One turn moves each row of this set onto another row. After a few examples, where does it send each row asked below?
K_524: [-1.46  0.57 -0.71 -0.72 -0.23 -0.84  3.00  2.36 -0.66 -1.92  1.93 -3.83]
K_394: [ 1.90 -1.23 -3.12 -2.22  0.90 -0.84  0.08  3.44 -1.94  1.12  0.98 -2.81]
K_905: [-1.47  1.14 -0.82 -1.03  0.88 -0.42  1.49  2.32  0.00 -1.47  2.54 -3.46]
K_345: [ 0.26 -2.08 -0.27 -2.56 -0.93  3.17  1.18  1.58 -1.39 -2.84 -1.03 -2.93]
K_861: [ 1.03 -0.91  0.83 -1.14 -0.89 -0.64  2.64  2.21 -2.76 -1.44 -1.52 -1.87]
K_563: [ 0.46 -0.09 -1.68 -1.09  0.12 -2.70  0.80  3.72 -0.58 -0.70  0.99 -2.61]
K_693: [ 0.65 -1.30 -3.46 -3.03 -0.14  2.51  0.65  2.71 -1.89  1.09  1.89 -3.66]
K_308: [ 0.54 -1.40 -1.99 -3.27  0.68  2.79 -0.24  2.00 -0.78  1.38  1.84 -3.47]
K_462: [ 2.93 -1.45 -0.66 -1.80 -1.02  0.34  1.89  0.19 -2.72 -1.12 -1.15 -2.18]
K_517: [ 2.58 -1.87 -1.07 -2.41 -1.01  2.54  0.45  0.61 -2.07 -1.43 -1.10 -2.86]
K_799: [ 1.02 -1.36  0.64 -1.52 -0.96 -0.36  2.79  1.29 -3.29 -1.41 -1.16 -1.64]
K_543: [-1.60  0.54 -1.20 -1.06 -1.13 -0.55  1.79  3.06  0.29 -1.84  1.88 -3.33]
K_536: [ 2.78 -0.98 -0.11 -1.81 -0.76  0.30  1.59  0.60 -2.56 -0.94 -1.95 -2.66]
K_637: [ 0.48 -2.23  0.52 -2.46 -0.83  2.84  0.96  1.66 -1.49 -2.19 -1.51 -3.03]
K_391: [ 2.44 -0.85 -2.05 -2.29  1.36 -0.40  0.09  2.37 -0.60  1.83  0.93 -2.95]
K_76: [ 2.51 -1.99 -0.40 -2.35 -0.67  2.31  0.72  0.73 -1.66 -1.38 -1.77 -3.07]
K_653: [ 1.62 -0.32 -1.78 -1.81  1.62 -2.34  0.78  3.32 -0.63 -1.29  1.04 -2.28]
K_283: [ 0.86 -0.61  1.00 -1.55 -0.85 -0.15  2.48  1.43 -2.89 -1.40 -1.85 -2.24]
K_11: [ 1.77 -0.91 -2.25 -1.61  2.28 -0.09  0.45  2.96 -1.09  1.55  1.77 -3.33]
K_937: [ 0.52 -1.56 -1.94 -2.81 -0.06  3.22  1.65  2.67 -1.80  1.22  2.66 -3.33]
K_223: [ 0.33 -2.20 -2.52 -2.74  0.77  2.83 -0.21  2.23 -2.15  0.35  2.01 -4.02]
K_266: [ 1.55 -0.23 -1.13 -0.26  0.55 -2.67  1.52  2.58 -0.64 -0.58  1.22 -3.39]
K_362: [ 2.51 -2.43 -0.89 -2.27 -0.97  2.19  1.00  0.36 -1.45 -2.01 -1.04 -2.72]
K_802: [-0.65  0.92 -0.59 -1.29 -0.44 -1.25  1.28  2.14  0.03 -2.56  2.32 -2.71]
K_734: [-2.21 -0.62 -1.48 -2.30 -0.08  2.60  1.95  2.14 -1.56 -1.40  2.46 -4.17]
K_753: [ 0.88  0.73 -1.01 -1.45  1.14 -2.47  1.79  2.65 -0.11  0.22  0.75 -2.64]
K_634: [ 2.31 -1.81 -2.61 -2.69  1.90  0.41  0.91  3.56 -1.75  0.96  1.19 -2.67]
K_378: [-0.52 -1.44  1.38 -2.00 -0.83  1.40  2.07  2.11 -2.26 -2.26 -1.59 -2.56]
K_809: [ 2.67 -2.00 -2.31 -1.55  1.19 -0.42 -0.45  2.54 -1.52  0.86  1.28 -3.53]
K_419: [ 0.57  0.42 -1.43 -0.99  2.06 -1.88  1.12  2.97 -0.34 -0.26  1.62 -3.11]
K_754: [ 0.42 -2.95  0.21 -2.34 -0.75  2.58  1.26  1.68 -1.23 -2.83 -0.98 -2.58]
K_998: [-1.46 -0.31 -2.27 -2.25 -1.34  2.61  1.75  2.43 -0.56 -0.75  2.41 -3.99]
K_686: [-2.00  1.20 -0.41 -1.83  0.31 -0.60  2.34  2.33  0.02 -1.29  1.68 -2.97]
K_118: [-0.52 -2.30  1.07 -1.87 -0.77  0.94  2.41  2.29 -2.36 -2.42 -1.08 -1.92]
K_497: [-1.35  0.15 -0.72 -1.92 -1.53  2.18  1.80  1.65 -0.73 -1.01  3.34 -3.44]
K_646: [ 3.04 -1.25 -0.38 -1.58 -1.00  0.15  1.40  0.94 -2.93 -0.49 -1.43 -2.20]
K_382: [-2.24 -0.07 -1.04 -3.03  0.08  2.68  1.08  2.05 -0.50 -0.52  2.27 -3.47]
K_346: [-0.67 -1.44  0.99 -1.78 -0.84  1.24  2.52  2.59 -1.76 -2.79 -1.33 -2.29]
K_376: [ 0.40 -0.94 -2.11 -2.11  1.16  2.52  0.43  2.34 -1.23  1.45  2.69 -3.87]
K_546: [-1.66  0.23 -1.23 -1.75  0.32  2.32  1.05  1.93 -0.54 -0.33  3.22 -3.91]

K_391 goes to K_686
K_546 goes to K_11
K_346 goes to K_517
Now find these:
K_809 goes to K_524
K_653 goes to K_497
K_76 goes to K_283
K_394 goes to K_543
K_754 goes to K_462

One turn moves each row of this set onto another row. After a few examples, where does it send each row asked below?
K_989: [-0.57 -0.44  0.18 -1.13 -0.39  0.64  0.50 -1.00 -0.44 -0.93  0.35 -0.34
 -0.13 -0.41  3.31 -1.07 -0.86 -0.65 -0.71 -1.48  0.85  1.89 -0.54  3.05
  0.25 -1.76 -0.97  1.18  1.67]
K_213: [ 1.96  2.60  0.24  1.47  1.32 -1.25  0.37 -0.40  1.00 -0.66  0.59  0.19
 -0.07 -1.33 -2.39  0.12 -0.19  0.44 -0.23 -1.49  1.57 -0.15 -0.95 -0.17
 -0.88  1.33 -1.92 -1.13  0.03]
K_643: [-2.31 -0.76  0.99 -1.03 -2.42  1.01 -1.88  0.40 -2.51  0.24  0.54  1.23
  0.38  1.76  0.26  1.72  0.15  1.90  0.81  0.95 -1.29  0.85  1.11 -0.61
 -0.47  0.77  0.00 -1.16 -0.40]
K_281: [ 2.29  1.53 -0.03  1.35  1.31 -0.17  0.53  1.52  1.13  0.03  2.23  2.21
 -0.75 -2.89 -1.09  0.42  0.38 -0.12 -0.04 -0.27  1.33 -0.78 -0.12 -0.76
 -0.31  0.92 -1.23  0.65 -0.41]
K_687: [-2.88  0.19  0.32 -1.58  0.88  1.27  0.77 -2.45 -0.61  0.84  0.60 -1.49
 -0.71  0.57  1.87 -0.18  1.50 -1.52 -1.30 -0.09 -2.02  0.19 -0.36  0.02
 -1.04 -0.60  1.44 -1.30 -1.23]
K_59: [-1.26 -2.40  0.81  0.00 -2.52 -1.80 -1.85  0.47 -1.83  0.38  0.64  0.06
  0.68  1.58  0.72  1.54 -0.04  1.32 -0.51  0.79 -0.13  1.33 -0.90 -2.03
 -0.72 -1.17 -0.54 -2.07 -0.73]
K_790: [ 0.50 -0.67  1.60 -0.13 -0.60  1.00  0.05  2.88 -0.25 -2.94 -0.40  1.09
 -0.82  0.28  0.01 -0.05  1.15 -0.07 -0.08 -1.15  1.04 -1.92 -0.06  0.89
  0.54  0.09  2.60  0.33  1.37]
K_510: [ 1.99  2.04 -0.02  0.81  1.19 -0.41 -0.73  0.01 -0.71  1.00  0.60 -0.04
  1.29  0.08 -0.45 -0.33 -0.53 -0.18 -1.57  2.50 -1.52  0.65 -3.13  1.63
  0.69 -0.67  1.48 -0.04 -1.51]
K_618: [-0.63 -1.55 -0.02 -0.87  0.90 -1.42  2.34  0.01 -0.53 -2.55  1.72 -0.55
 -0.46 -1.76  2.18  1.19  0.26 -0.13  0.41 -2.27  0.39  1.24 -0.53 -1.66
  0.19 -1.01 -0.55  1.36 -1.30]
K_23: [ 0.49  1.63  0.24  0.77  1.65 -0.89 -0.93  0.33  0.03  1.31  1.85  0.12
  2.20 -1.34 -1.39 -1.35  1.19 -1.23 -1.92  1.39 -0.68  0.83 -2.48  0.12
 -0.25 -1.79  0.27  1.27 -1.15]
K_61: [-1.48 -1.17 -0.58  0.24  0.44 -1.40  1.40  1.06  0.18 -1.08  1.04 -0.85
  1.75 -1.11  3.39 -0.19  1.22  0.44  0.15 -1.20  0.02  2.52 -1.48  1.69
  0.30 -0.67 -0.48  1.54 -0.35]
K_103: [-0.61 -0.73  1.45 -1.00 -1.07 -0.26 -1.64  1.15 -1.41  1.59  0.68  0.02
  0.84  1.76  1.72  2.29 -0.45  2.68  1.25  0.49  1.11 -0.10  1.48 -0.11
 -1.45  0.53  1.13 -1.04  0.14]
K_703: [-0.49 -1.92  1.92  0.07 -1.49 -0.53 -0.85 -0.42 -2.23 -0.53  1.09 -0.38
  0.34  0.80  0.61  2.09  0.55  2.73  0.66  1.69 -0.35 -0.55  0.38 -2.26
 -0.62  0.67  0.28 -1.91 -0.63]
K_586: [ 2.07  0.01 -1.24  0.88  1.50  0.31  0.54  0.40  0.81  0.82 -0.57  2.36
 -1.04 -1.11  0.30  1.39 -0.63  1.15  0.11 -0.46  1.65 -0.14  0.35  0.52
  0.86  1.96 -2.34 -0.20 -0.25]
K_173: [-2.64  0.40  1.71 -1.69 -0.14  0.99 -1.09 -2.83 -0.98  2.11  0.88 -0.46
  0.69  0.54 -0.19  0.07  0.79 -1.73 -1.71  1.03 -0.90  1.32 -0.45 -0.67
 -1.24 -1.42 -0.92 -0.60  0.20]
K_822: [-1.39 -0.45  0.71  1.49  0.10 -0.35  1.65  2.79  0.56 -1.37 -1.38  0.99
 -0.06  1.41 -0.48 -0.22  2.11  0.25  2.06  1.15  0.93 -1.11 -0.56 -0.38
 -0.35  0.43  1.42 -0.40  1.63]
K_254: [ 2.58  1.70  0.50  1.06  1.61  0.50  1.36  0.66  0.57  0.94  0.26  1.38
 -1.64 -1.89  0.31  0.35  0.01 -0.25  0.13  0.49  2.21  0.81 -1.07 -0.08
 -0.33  1.02 -1.74 -1.62  1.14]
K_641: [ 1.89  0.55  0.10  0.64  2.27 -1.42 -1.15 -0.26 -2.05  0.43  0.16 -0.56
  0.90 -1.13 -0.28 -1.69  0.68 -0.44 -1.08 -0.38 -1.65  2.50 -1.58 -0.42
  0.42 -2.19  1.46 -0.19 -1.42]
K_142: [ 1.77  0.93  0.15  1.33  2.28 -0.94  0.72 -0.24  1.92 -2.05  1.24  1.26
  0.03 -2.18 -0.98  0.59  0.34 -1.26 -0.62 -1.56  0.47  0.85  0.26  0.44
 -0.57  1.52 -0.59 -1.74  0.68]
K_577: [-2.74 -1.20 -0.49 -0.14 -1.12  0.19  1.36  2.21  0.31 -0.38 -2.57  1.83
 -1.27  1.79 -0.01  0.52  0.37 -0.25  0.53 -0.35  0.35 -0.86 -1.11 -0.64
  0.08  0.65  0.90 -0.19  1.24]
K_669: [-0.79  0.25  0.30  0.38 -0.86  0.76  0.39  2.53  0.03 -1.14 -0.59  2.74
 -1.46  1.07 -0.97  0.61  0.76 -0.03  2.19 -0.30  0.38 -1.87  1.52 -0.21
 -0.22  0.81  0.89  1.21  0.81]
K_584: [ 2.18  0.49 -0.98  1.60  1.22  0.19 -0.63 -0.16  0.33  0.55  1.12  0.44
  1.34  0.36 -0.81 -0.88  0.12 -0.01 -1.27  1.24  0.33 -0.77 -2.02  1.14
  2.13 -1.81  1.50  1.92 -1.98]
K_49: [-0.92  0.37  1.90 -0.92  0.58 -0.32 -0.19 -4.24 -0.35  0.94 -0.23 -0.87
 -0.24  1.68  0.02  0.76  0.09 -2.21 -0.65  1.84 -1.09 -1.33  0.11 -0.37
 -1.12 -1.25  0.29 -0.25 -0.07]
K_649: [-0.36 -1.09 -0.48 -0.85  0.67 -2.11  0.77 -0.45 -0.77 -4.30  0.62  0.20
  0.17  1.03  0.47  0.68 -1.42 -0.93  0.72 -1.57 -0.87  0.36  0.86  0.27
 -0.02 -2.09  0.01  1.80 -0.78]
K_878: [-0.37  0.99  1.35  0.79 -0.59  0.75  0.42  2.23  1.18 -1.35 -0.62  0.48
 -0.88  1.24 -1.46  0.65 -0.16  1.46  0.61 -1.12  1.84 -2.07 -0.41  0.59
 -0.98  0.41  2.25  0.66  1.66]
K_444: [-2.53  0.91  0.41 -2.39  0.62 -0.04  0.65 -2.57 -0.69  2.73  0.95 -0.91
  1.21  1.54  1.25  0.36  0.69 -1.71  0.16  0.66 -0.06 -0.21  0.20 -1.01
 -0.79  0.00  1.08 -1.61 -0.82]
K_244: [ 0.97  2.27 -0.40 -0.42  1.25 -1.72 -0.32 -0.58 -2.15  1.14  0.46 -0.97
  2.07 -0.08 -1.50 -1.89  0.65 -0.69 -0.57  0.22 -0.37  0.68 -2.64 -0.87
  1.09 -1.16  0.83 -0.39 -1.78]
K_813: [-0.40 -1.62  1.30 -0.86 -0.76 -0.44 -2.02  0.75 -2.03 -0.21  0.34 -0.25
  0.16  1.04  2.74  1.74  1.21  1.72  0.52  0.03 -0.48 -0.14  2.44  1.19
 -1.45  0.62 -0.66 -1.60 -0.66]
K_612: [-1.05 -0.32  0.63  0.38  0.02 -0.29 -0.14 -3.83  1.54  0.76  2.20 -0.79
  0.41  1.27 -0.09  0.54  0.49 -2.46 -1.66  0.88  0.61 -0.40 -0.44 -0.80
 -0.85 -2.12 -0.56 -0.92 -0.73]
K_242: [-0.08 -0.39 -0.62 -1.26 -0.85  0.21 -0.08 -1.10 -0.83 -3.51  2.05  0.34
  0.27  0.28  1.68  0.57 -2.78  0.74 -0.97 -1.13 -0.90  1.14 -0.14  2.50
  0.51 -0.79 -0.36 -0.07 -0.26]

K_618 goes to K_242
K_510 goes to K_822
K_878 goes to K_444
Now find these:
K_641 goes to K_790
K_281 goes to K_643
K_584 goes to K_577

One turn moves each row of this set onto another row. After a few examples, where does it send each row asked below?
K_327: [-1.92  0.79  0.38  0.29  1.03  2.46 -0.77  0.62 -0.93 -0.79  0.37 -2.34
  1.10]
K_993: [-1.95  2.08  1.42 -0.10 -0.40  1.74  0.34 -2.56 -0.64 -3.30 -1.82  0.18
  1.41]
K_795: [ 1.07 -0.54  1.16  1.63  0.32  1.44  1.90 -1.91  2.05 -1.06 -1.63  0.65
  1.41]
K_270: [ 1.03  0.59  1.56  0.73 -2.07  0.06  0.44  1.95  0.49  0.01  0.40 -0.47
 -1.98]
K_366: [-2.16  0.32  0.55 -0.15 -0.29  1.94  3.54 -1.10 -1.15  0.16 -2.00 -0.39
  1.24]
K_469: [-0.02  0.23  2.81 -1.22 -2.16  0.03  0.48 -0.36  1.97 -2.16 -0.74  1.95
  0.11]
K_847: [-1.88  3.01  1.80  0.73 -1.25  2.26  0.20 -1.35 -1.18 -1.33 -0.98 -0.19
  2.62]
K_479: [-2.47  0.30  1.10  0.39 -0.14  1.84  3.56 -1.47 -0.84  0.48 -1.31 -0.56
  1.29]
K_709: [ 0.47 -1.25  2.24 -0.35 -1.96 -1.11 -0.10  0.97  1.51 -0.54  0.17 -1.24
 -0.33]
K_732: [ 0.82  0.08  0.51 -0.38 -1.76  1.31 -0.19  1.85  0.41  1.10  0.11 -0.23
 -1.19]
K_348: [-1.36  0.34  0.31 -0.33 -0.35  2.23  3.41 -1.07 -1.37  0.53 -1.53 -0.57
  1.69]
K_93: [-1.02 -0.10 -1.43 -0.12 -1.95 -0.26  1.78 -0.05 -2.56 -0.74  0.50 -0.90
  0.08]
K_179: [-1.22  1.53  0.66  0.94  0.36  1.98 -1.21 -1.11 -1.63  0.16  0.32 -2.43
  0.05]
K_107: [ 0.26 -0.28  1.74 -0.32 -2.00  0.99  0.14  0.88  0.33  0.43  0.68 -0.73
 -2.62]
K_36: [ 0.51  0.07  1.82 -0.91 -1.74  0.54 -0.34  1.82  0.79  0.09  1.31 -1.06
 -1.08]
K_92: [ 0.74  0.60  2.41 -0.75 -1.96 -0.87  1.66 -0.91  0.65 -1.36 -0.79  2.49
 -0.15]
K_893: [ 0.42  1.04  2.72 -0.11 -1.40 -0.68  1.88 -0.85  1.97 -2.75 -1.37  1.35
 -0.14]
K_994: [ 0.16  0.19  3.08 -0.51 -2.14  0.12  1.33 -1.00  0.91 -2.96 -0.74  1.75
 -1.11]
K_373: [-0.43  1.94  1.02  0.42 -1.06  0.29 -0.46 -0.18 -0.95  0.61  1.53 -2.84
  0.67]
K_827: [-1.97  1.86  2.34  0.28  0.28  2.02  0.50 -2.63 -0.14 -3.48 -0.66 -0.03
  1.11]
K_544: [-0.94  2.39  1.16  1.11 -0.16  2.19 -0.59 -0.94 -1.21  0.25  0.92 -2.53
  0.24]
K_877: [-1.88  0.20 -0.84  0.65 -1.94  0.29  1.93  0.73 -2.47 -1.17  0.75 -1.26
 -0.26]
K_238: [-1.95  0.40 -0.98 -0.01 -1.85  0.23  1.57  0.16 -3.13 -1.08 -0.21 -0.70
 -0.07]
K_402: [ 1.20 -1.17  1.08  1.31  0.58  1.90  1.80 -1.30  0.91 -1.23 -1.93  0.51
  2.06]
K_196: [-1.05 -0.21  3.07 -0.08 -2.14  0.81  0.65 -0.20  1.35 -2.55 -2.34  1.43
  1.58]
K_301: [-1.85  0.02  0.99 -0.64 -0.06  1.88  3.37 -1.28 -0.66  0.39 -2.33 -0.39
  1.25]
K_952: [-1.41  0.49 -1.45  0.51 -1.79  0.05  1.59  0.19 -2.80 -1.13  0.33 -0.93
 -0.20]
K_864: [ 1.19 -1.07  1.27  1.25  0.72  1.37  2.12 -1.38  1.48 -1.05 -2.05  0.39
  1.34]
K_99: [ 1.92 -0.95 -0.68  1.89 -0.77 -0.51  0.16 -0.08 -0.11 -2.35  0.18 -0.14
 -0.09]
K_202: [ 1.64 -0.64 -0.77  1.89 -1.50 -0.14  0.30  0.30  0.40 -2.71  0.45 -0.02
 -0.16]
K_957: [-0.63 -0.64  3.02 -0.63 -2.40  0.00  1.13 -0.35  1.49 -2.87 -1.62  1.14
 -0.50]
K_992: [-2.15  2.14  2.09  0.81 -0.86  2.31  0.19 -1.98 -0.45 -3.12 -1.50  0.49
  1.55]
K_896: [-3.12  1.95  1.82  0.56  0.61  1.15  0.82 -2.11  0.33 -2.40 -1.44 -0.34
  1.55]
K_321: [-1.97  1.30  2.28 -0.09  0.85  0.29  1.09 -2.10 -0.69 -3.21 -0.51  0.33
  2.18]
K_326: [-1.80  1.83  1.77  0.25  0.21  2.03 -0.79  0.05 -1.30 -0.02  1.48 -2.01
  0.90]
K_259: [ 0.58 -0.39  2.08 -0.33 -1.70 -0.15  0.37  0.70  0.75  0.44  0.75 -1.87
 -1.84]
K_899: [ 1.12 -0.74  2.11 -0.09 -1.32  0.37  0.21  1.08 -0.11  0.61  0.20 -1.42
 -2.00]
K_682: [ 1.83 -0.48 -0.71  1.73 -0.99 -0.41 -0.23  0.07 -0.94 -2.56  0.31 -0.22
 -0.04]
K_685: [ 0.38 -0.21  2.86 -1.13 -2.12  0.08  1.75 -0.36  0.87 -2.87 -1.90  1.18
 -0.57]
K_339: [-2.45  1.51  0.68  1.39 -0.01  1.89 -0.60  0.70 -1.16  0.31  0.26 -2.13
 -0.28]
K_104: [ 1.54 -1.64 -0.63  1.51 -0.96 -0.58  0.18 -0.26 -0.34 -2.54  0.14  0.20
  0.47]
K_570: [ 1.92 -0.93  1.27  1.11  0.83  1.24  1.53 -1.45  1.53 -1.10 -1.82  0.05
  1.26]
K_85: [-2.34  2.00  2.71 -0.05 -0.19  1.48  0.02 -2.11 -0.14 -2.29 -0.62  1.05
  2.10]
K_702: [-1.79  1.39  1.02  0.46  0.37  2.88 -0.71 -0.69 -0.73 -0.08  0.74 -2.55
 -0.43]

K_238 goes to K_301
K_896 goes to K_893
Now find these:
K_348 goes to K_402
K_366 goes to K_864
K_544 goes to K_992
K_85 goes to K_469
K_373 goes to K_847
K_827 goes to K_994
K_327 goes to K_321
K_795 goes to K_202
K_685 goes to K_899

